In the rows, zero is written as 100.
Turns in one plane each, and the order they were made in; the first pair answered:
C:
|  80 |  93 | 101 | 100 | 115 | 106 |  89 |  86 |  88 | |-> |  89 |  99 |  99 | 114 | 123 | 103 |  94 |  92 |  83 |
|  91 | 101 | 112 |  96 | 103 | 114 | 111 |  97 |  86 | |-> |  97 | 104 | 109 | 106 | 105 | 109 | 117 | 102 |  85 |
|  91 | 110 |  83 | 126 | 103 | 107 | 110 |  97 |  99 | |-> |  92 | 106 |  78 | 121 |  94 |  97 | 114 |  97 | 106 |
Q:
|  88 | 103 | 106 |  81 |  90 | 112 | 107 |  93 |  93 | |-> |  89 | 103 | 105 |  81 |  89 | 110 | 108 |  93 |  93 |
|  86 |  97 |  86 |  66 |  94 |  83 |  92 |  87 | 107 | |-> | 105 |  82 | 110 |  69 |  77 |  87 |  95 | 106 | 107 |
| 106 | 114 |  98 |  87 |  87 |  99 | 129 |  99 |  90 | |-> | 108 | 110 | 113 |  96 |  85 | 111 | 125 | 105 |  89 |
|  90 |  95 |  99 |  61 | 101 |  78 |  81 |  92 |  93 | |-> | 106 |  83 | 122 |  69 |  89 |  86 |  81 | 107 |  94 |
F:
|  91 | 113 |  90 |  90 | 107 | 100 | 108 |  89 |  89 | |-> |  88 | 110 |  98 |  91 | 107 | 110 | 104 |  88 |  87 |
| 100 | 102 | 100 |  97 | 100 | 104 |  98 |  97 |  98 | |-> | 100 | 102 |  98 |  99 | 101 | 103 |  96 |  96 | 101 |
|  97 | 111 |  83 | 105 | 108 |  94 |  98 |  96 | 111 | |-> |  99 | 112 |  88 |  88 |  99 |  92 | 113 |  98 |  95 |
J:
|  87 |  89 |  86 |  78 |  84 |  95 |  93 |  85 | 121 | |-> |  91 |  88 |  86 | 101 |  79 | 100 |  97 |  91 | 133 |
| 112 |  89 | 106 | 110 | 111 | 105 |  83 | 117 |  99 | |-> | 108 |  89 | 108 |  96 | 112 | 104 |  79 | 113 |  92 |
| 105 | 106 |  81 | 130 | 105 |  90 | 108 | 104 | 116 | |-> | 100 | 104 | 111 | 129 | 102 | 126 | 105 | 107 |  99 |
|  98 |  92 | 110 |  88 |  96 |  97 |  79 |  83 |  90 | |-> | 103 |  93 |  94 |  97 |  96 |  79 |  83 |  84 | 103 |
D:
|  87 |  98 | 106 |  99 |  83 | 103 |  99 |  99 | 113 | |-> |  88 |  97 | 106 |  98 |  95 |  99 |  86 |  95 | 112 |
| 107 | 115 |  99 |  95 | 101 |  80 | 109 |  82 |  97 | |-> | 106 | 112 | 103 |  92 |  90 |  87 | 118 |  83 | 100 |
| 107 |  86 | 116 |  88 |  82 |  88 |  90 | 111 | 102 | |-> | 109 |  87 | 112 |  91 |  94 |  82 |  83 | 108 | 100 |
| 115 |  89 | 111 | 113 |  92 |  83 |  96 | 108 | 105 | |-> | 115 |  88 | 110 | 113 |  89 |  83 |  98 | 109 | 105 |
Then:
Between the rows of a pair lie 2 to 4 turns.
|  99 | 105 |  86 | 102 | 120 |  85 |  82 |  92 | 110 | |-> |  83 | 102 |  93 |  78 | 104 |  99 |  87 |  84 | 109 |	D, C, C, C
| 114 |  86 | 125 |  90 |  80 | 102 | 104 | 116 |  99 | |-> | 108 |  89 | 126 |  74 |  91 | 100 |  93 | 108 |  87 |	J, C
|  88 |  92 | 111 |  81 |  93 | 112 |  91 |  99 |  97 | |-> |  96 |  86 | 117 |  93 |  91 | 112 |  85 | 105 | 104 |	J, Q, Q
| 106 |  91 |  92 |  99 | 100 |  82 | 104 | 100 | 102 | |-> |  93 |  87 | 103 | 105 |  93 | 110 |  97 |  97 | 111 |	J, C, C, Q
|  88 | 116 |  84 |  91 | 121 |  89 |  86 |  85 |  90 | |-> |  89 | 105 |  73 |  99 |  97 |  79 |  97 |  90 | 122 |	C, J, C, C
|  93 | 105 | 100 |  82 |  94 |  80 | 119 | 105 |  97 | |-> |  94 |  91 | 129 |  96 |  96 | 108 |  95 | 113 | 101 |	Q, J, F
| 112 |  95 |  98 | 131 | 105 |  92 | 108 | 112 | 112 | |-> | 113 |  95 | 116 | 106 |  89 | 101 | 124 | 112 |  89 |	F, F
|  88 | 111 |  85 |  83 | 105 |  91 | 102 |  86 | 109 | |-> |  99 | 100 | 106 |  70 |  87 |  97 | 109 |  98 |  97 |	F, Q
|  92 | 101 |  99 | 113 | 112 | 125 |  85 |  95 | 100 | |-> |  94 | 107 |  94 | 106 | 120 | 116 |  85 |  92 |  89 |	D, J
|  95 | 101 |  97 |  89 | 110 |  99 |  92 |  99 |  89 | |-> |  99 | 105 | 103 | 106 | 107 | 112 | 103 | 106 |  89 |	D, J, J, J
|  94 | 110 |  91 |  87 | 114 | 104 |  99 | 100 |  78 | |-> | 105 | 105 |  86 |  91 | 117 |  86 |  92 | 105 |  83 |	Q, F, D, J
|  95 |  89 | 120 |  80 |  87 |  98 | 111 |  82 | 101 | |-> |  84 |  94 | 120 |  90 |  98 | 113 | 105 |  77 | 102 |	Q, Q
|  95 |  91 | 113 |  63 |  94 |  98 | 105 |  91 |  99 | |-> | 100 |  89 | 101 |  67 |  96 |  80 | 102 |  93 | 109 |	Q, J
| 106 |  98 |  94 | 129 | 111 | 109 | 108 | 104 | 107 | |-> | 108 |  99 |  78 | 113 | 108 |  86 | 114 | 101 | 105 |	Q, Q
| 108 | 102 | 123 |  83 |  88 | 109 | 116 | 104 |  73 | |-> | 112 | 106 | 103 |  76 |  94 |  82 | 117 | 100 |  72 |	C, J
|  99 |  87 | 113 |  88 |  83 | 112 | 110 |  99 |  90 | |-> |  88 |  99 | 108 |  96 | 103 | 124 | 103 |  90 |  86 |	C, Q
|  88 | 112 |  86 | 103 | 112 | 103 | 110 |  84 |  92 | |-> | 109 |  98 |  97 | 110 |  87 |  96 | 126 | 104 | 102 |	C, C, Q, J
|  93 | 110 |  94 |  97 | 107 | 104 |  82 |  87 | 107 | |-> | 116 |  98 | 114 | 106 |  93 | 103 |  91 | 108 | 102 |	C, Q, Q, Q
| 103 |  89 |  87 |  78 |  88 |  89 | 124 |  96 |  92 | |-> | 102 |  87 |  78 |  84 |  89 |  85 | 120 |  95 | 106 |	C, J
|  75 | 102 | 104 |  78 |  89 | 114 | 118 |  88 |  93 | |-> |  85 | 105 |  82 | 103 |  88 |  91 | 128 |  93 | 116 |	J, J
| 114 | 112 |  92 | 111 | 112 |  83 | 100 |  99 |  94 | |-> | 113 | 117 |  96 | 109 | 106 |  91 | 114 | 100 |  87 |	J, Q, F
